(in the rows, 128 means zero)
A single turn carries every row of the set below to another of its rows. Some are shown first; where does it send the rows asked next?
K_19: [130 135 141 152 100 124 145 161 135 160 128 134 110 165 111 119 139 140
 161 123 146]
K_527: [136 152 110 114  97 117 136 131 108 124 101  86 141 126 139  96 108 128
 132 124 138]
K_67: [154 159 110 141 120 122 147 136 119 134 111 133 117 149 139 150 151  99
 128 130  94]
K_99: [185 145 140 129 127  93 118 138 149 114  89 122  86 122 149 126 123 105
 126 105 113]
K_385: [138 154 118 124  98 115 141 128  99 113 102 102 136 119 147 104 104 130
 143 116 130]
K_327: [161 153 100 134 114 117 142 141 114 133 109 123 131 146 150 144 150  94
 124 128 101]
K_519: [163 129 154 113 112 121 118 160 113 125 148 135 124 158 113 129 104  97
 117  94 148]
K_809: [145  96 120 101 146 132 165 152 158 144 121 144 118 130 122 133 124 102
  91 114 135]
K_572: [152 108 128 106  83  99 136 150 169 145 110 117 129 101 145 112 126 152
 106 105 135]
K_248: [148 102 136 106  81 101 131 141 163 151 105 122 131 119 142 102 110 159
 107 108 129]
K_975: [148 105 125 117  92 108 125 159 158 159 120 125 125 108 142  91 124 160
 120 105 125]
K_425: [142 152 109 118 103 119 140 127 103 115  98  99 140 114 140 110 104 124
 148 120 134]
K_188: [144  99 119 102 132 134 168 143 155 128 128 137 108 125 115 151 135  92
  99 117 137]
K_817: [163 145 160 116  89 110 129 149 120 121 138 124 128 158 121 144 109 103
 121  94 162]
K_277: [162 132 159 121 120 115 115 151 114 140 130 142 130 149 124 142 111 106
 108  82 163]
K_852: [156 155 103 137 119 115 149 138 117 125 106 129 125 145 143 145 158 101
 135 127  95]
K_947: [134 136 140 140  94 136 147 156 143 163 124 126 115 160 131 118 142 150
 170 127 155]
K_370: [143 118 127 125 117 148 136 131 158 148  75 101  98 116 113 114 113  94
 147 138 124]
K_9: [179 135 134 135 137  94 123 138 150 115  89 113  84 126 149 126 131 110
 123 104 115]
K_259: [151  89 127  86 140 130 160 150 148 130 125 141 103 135 123 137 130  99
  99 123 124]
K_462: [154 103 130  97  91 107 129 150 165 157 114 121 119 107 148 102 124 160
 121 121 124]
K_115: [148 100 139 113  93 108 134 148 161 158 113 119 130 107 138  99 130 163
 116  99 122]
K_721: [152 122 133 131 101 134 134 135 150 148  67 109 100 111 126 116 107  90
 155 135 123]
K_921: [166 132 160 107 109 120 126 158 108 124 137 125 133 170 120 143 112 108
 128 100 150]
K_573: [133 108 139 113  84  99 131 142 142 160 113 136 124 103 144  96 124 154
 109 100 135]
K_955: [167 138 157 117 104 111 122 145 125 127 136 131 137 170 127 143 103 116
 110  95 153]
K_532: [184 142 140 131 135  99 119 139 151 115  92 121  90 120 155 122 114 106
 118 100 120]
K_344: [128 133 139 150  83 131 156 147 154 154 120 124 110 147 121 127 156 140
 163 117 154]
K_510: [126 139 149 147  89 125 157 153 142 162 127 135 110 164 122 112 141 137
 155 120 151]
K_537: [138 152 111 120 107 120 145 120 101 118 104  93 129 119 137 112 104 125
 148 126 138]
K_156: [144 120 129 135 115 143 144 132 151 149  70 115 107 106 121 124 106  99
 155 135 118]
K_666: [124 143 138 151 100 127 144 143 132 172 127 151 109 152 122 128 146 137
 148 118 157]
K_616: [142  91 114 102 143 126 157 158 151 142 126 142 110 126 110 131 122 110
  95 126 126]
K_29: [131  85 131 110 140 129 160 146 143 148 108 150 112 121 113 136 133 105
  97 108 135]
K_926: [182 143 142 125 131  94 109 144 154 120  95 109  89 136 146 120 122 102
 109 105 123]
K_356: [124 133 135 146  92 145 154 135 146 155 131 135 113 164 128 119 145 139
 157 122 149]
K_839: [164 139 161 111 111 121 123 143 116 134 153 134 124 157 115 140 107 106
 114  96 151]
K_203: [141  85 126 106 139 143 161 139 162 132 121 141 108 138 122 137 133 101
 101 111 129]
K_939: [152 158 106 137 118 124 143 137 121 133 115 114 121 158 134 139 166 102
 122 132 101]
K_650: [150 126 126 130 115 139 140 132 153 142  72 117 100 106 119 122 106  93
 160 136 127]

K_616 goes to K_975
K_532 goes to K_156
And these:
K_809 goes to K_115
K_650 goes to K_425
K_666 goes to K_277
K_817 goes to K_188
K_721 goes to K_537
K_955 goes to K_203
K_947 goes to K_921
K_527 goes to K_939

A single turn carries every row of the set below to another of its rows. Some are shown first; where does it send the rows asked next?
K_100: [ 96  63  75 165  79 143 127 137 142 151 111 129 152 134 113 137]
K_609: [132  90 106 144  67 133 125  97 113 156 125 143 140 138 124 158]
K_330: [ 61 113 116 145  97 165 144 151 119 146  91 154 166 126 102 144]
K_653: [ 94  86  95 153  86 143 104 155 120 109  91 173 174 142  97 158]
K_464: [118  75 120 126 107 145 119 137 144 152 105 168 127 173 133 124]
K_78: [ 94  83  94 156  85 139 105 149 120 115  90 178 175 135  99 166]
K_736: [ 79 114 103 118 121 161 147 126 158 125 108 158 105 139 117 158]
K_860: [ 95  87  98 153  95 140 103 150 121 107  90 176 171 139  93 161]
K_362: [126 102 131 143 131 130 140 125 129 117 101 121 122 144 142 159]
K_83: [132  98 113 123 104 146 122 141 142 153 112 169 129 173 118 124]
K_485: [121  93 101 141  64 134 112  89 116 151 120 147 143 136 122 157]
K_386: [ 78 123 114 148 110 166 114 157 141 132 134 153 133 122 139 191]
K_739: [ 98  77  82 171  92 143 115 140 146 170 120 131 144 133 101 145]
K_634: [120 101 125 138 141 129 140 133 134 118 103 131 122 146 146 160]
K_895: [ 97  83  91 153  83 143 107 142 123 105  85 169 175 134  97 155]
K_605: [ 74 119 116 153 112 173 112 156 137 126 122 154 135 121 138 189]
K_726: [124 106 133 134 133 129 145 128 129 123  98 129 128 147 146 156]
K_669: [ 62 105 113 151  96 149 157 159 112 147  89 149 163 126 124 146]
K_471: [100  65  75 153  88 138 118 152 146 156 123 130 143 126 106 149]
K_520: [127 110 126 133 137 136 137 125 126 125  99 128 127 146 151 158]
K_707: [128  89  99 140  64 133 117  93 118 148 121 146 135 136 118 157]
K_461: [128  99 102 140  61 133 119  97 110 145 123 146 146 140 118 155]
K_925: [ 73 123 127 149 106 163 111 159 140 128 131 152 138 129 139 187]
K_641: [130  85  99 138  73 129 115  92 115 150 121 148 142 133 121 156]
K_18: [ 92  81  97 147  85 143 103 149 126  99  96 171 172 136  96 162]
K_733: [ 68 124 119 140 106 170 107 156 136 131 127 156 140 125 131 184]
K_679: [ 78 106 108 125 111 177 149 105 149 127 101 151 109 140 117 161]
K_833: [ 68 119 117 148 112 170 113 155 140 127 132 148 136 123 136 187]
K_853: [ 77 105  98 105 103 172 152 120 148 132 105 156 115 137 130 167]
K_644: [129  98 129 136 131 131 143 131 125 120  94 126 131 143 149 158]
K_406: [131  84 116 122  98 141 134 148 135 161 118 156 119 170 128 135]
K_554: [ 77 114 100 148 104 153 159 160 112 141  89 152 158 115 107 142]

K_634 goes to K_609
K_362 goes to K_461
And these:
K_653 goes to K_833
K_406 goes to K_100
K_485 goes to K_860
K_554 goes to K_853
K_679 goes to K_83
K_641 goes to K_78

A single turn carries every row of the set below to another of its rows. Some are shown first; where does it send the rows asked next?
K_484: [117 153 105 159 142 141 150 162 122 129 121 140 111]
K_56: [128 143 119 157 136 145 146 163  98 125 128 142 112]
K_866: [128 137 120 144 117  91 186 123 128 154 110 129 116]
K_116: [129 132 138 155 116 104 174 110  93 152 113 127 140]
K_85: [133 125 150 132 143 103 167 141 152 121 171 130 140]
K_933: [ 93 145 113 130 113 114 149 109 112  95 136 139 137]
K_827: [118 149 131 162 130 118 156 109 127 153 104 102 154]
K_588: [119 151 103 158 140 141 151 155 119 128 120 142 104]
K_82: [148 137 126 139 115 111 158 119 133 148 109  93 114]
K_163: [104 132 132 119 112 116 132 152 130  93 139 110 132]
K_507: [152 115 108 157  97 139 151 108 149 143 132 143 146]
K_518: [114 134 121 110 105 110 140 134 130  92 139 117 114]
K_725: [105 138 111 117 107 108 151 117 119  94 139 133 119]
K_98: [150 125 149 128 137 113 157 115 134 117 175 121 134]
K_380: [140 121 153 144 112 106 158 149 112 150 117 100 135]
K_70: [ 86 136 131 133 119 117 134 146 130  96 138 117 150]
K_180: [131 133 151 147 149 118 155 107 128 120 169 129 160]
K_400: [146 113 119 163 101 143 140 127 158 143 131 133 160]
K_649: [158 101 122 152  89 133 154 130 137 140 139 146 146]
K_468: [ 81 144 124 138 120 119 141 124 117  96 136 130 155]
K_545: [128 152 109 161 139 154 136 143 108 125 120 128 113]
K_234: [125 135 138 141 146 101 176 111 138 123 167 151 144]
K_966: [131 153 109 158 138 152 136 146 108 124 122 125 107]
K_951: [111 135 140 155 127 102 170 153 140 157 107 113 147]
K_931: [140 140 129 133 144 110 165  98 154 120 163 127 129]
K_265: [145 108 118 155  97 130 153 143 164 145 134 146 146]
K_643: [141 109 128 168  99 137 151 130 136 143 137 150 166]
K_799: [127 143 115 159 136 145 148 156  94 125 126 147 111]
K_830: [136 114 109 164 103 129 163 121 153 147 130 160 155]
K_557: [126 138 143 143 154 117 153 119 163 121 164 116 154]

K_98 goes to K_85
K_265 goes to K_400
K_163 goes to K_70
And these:
K_56 goes to K_484
K_116 goes to K_866

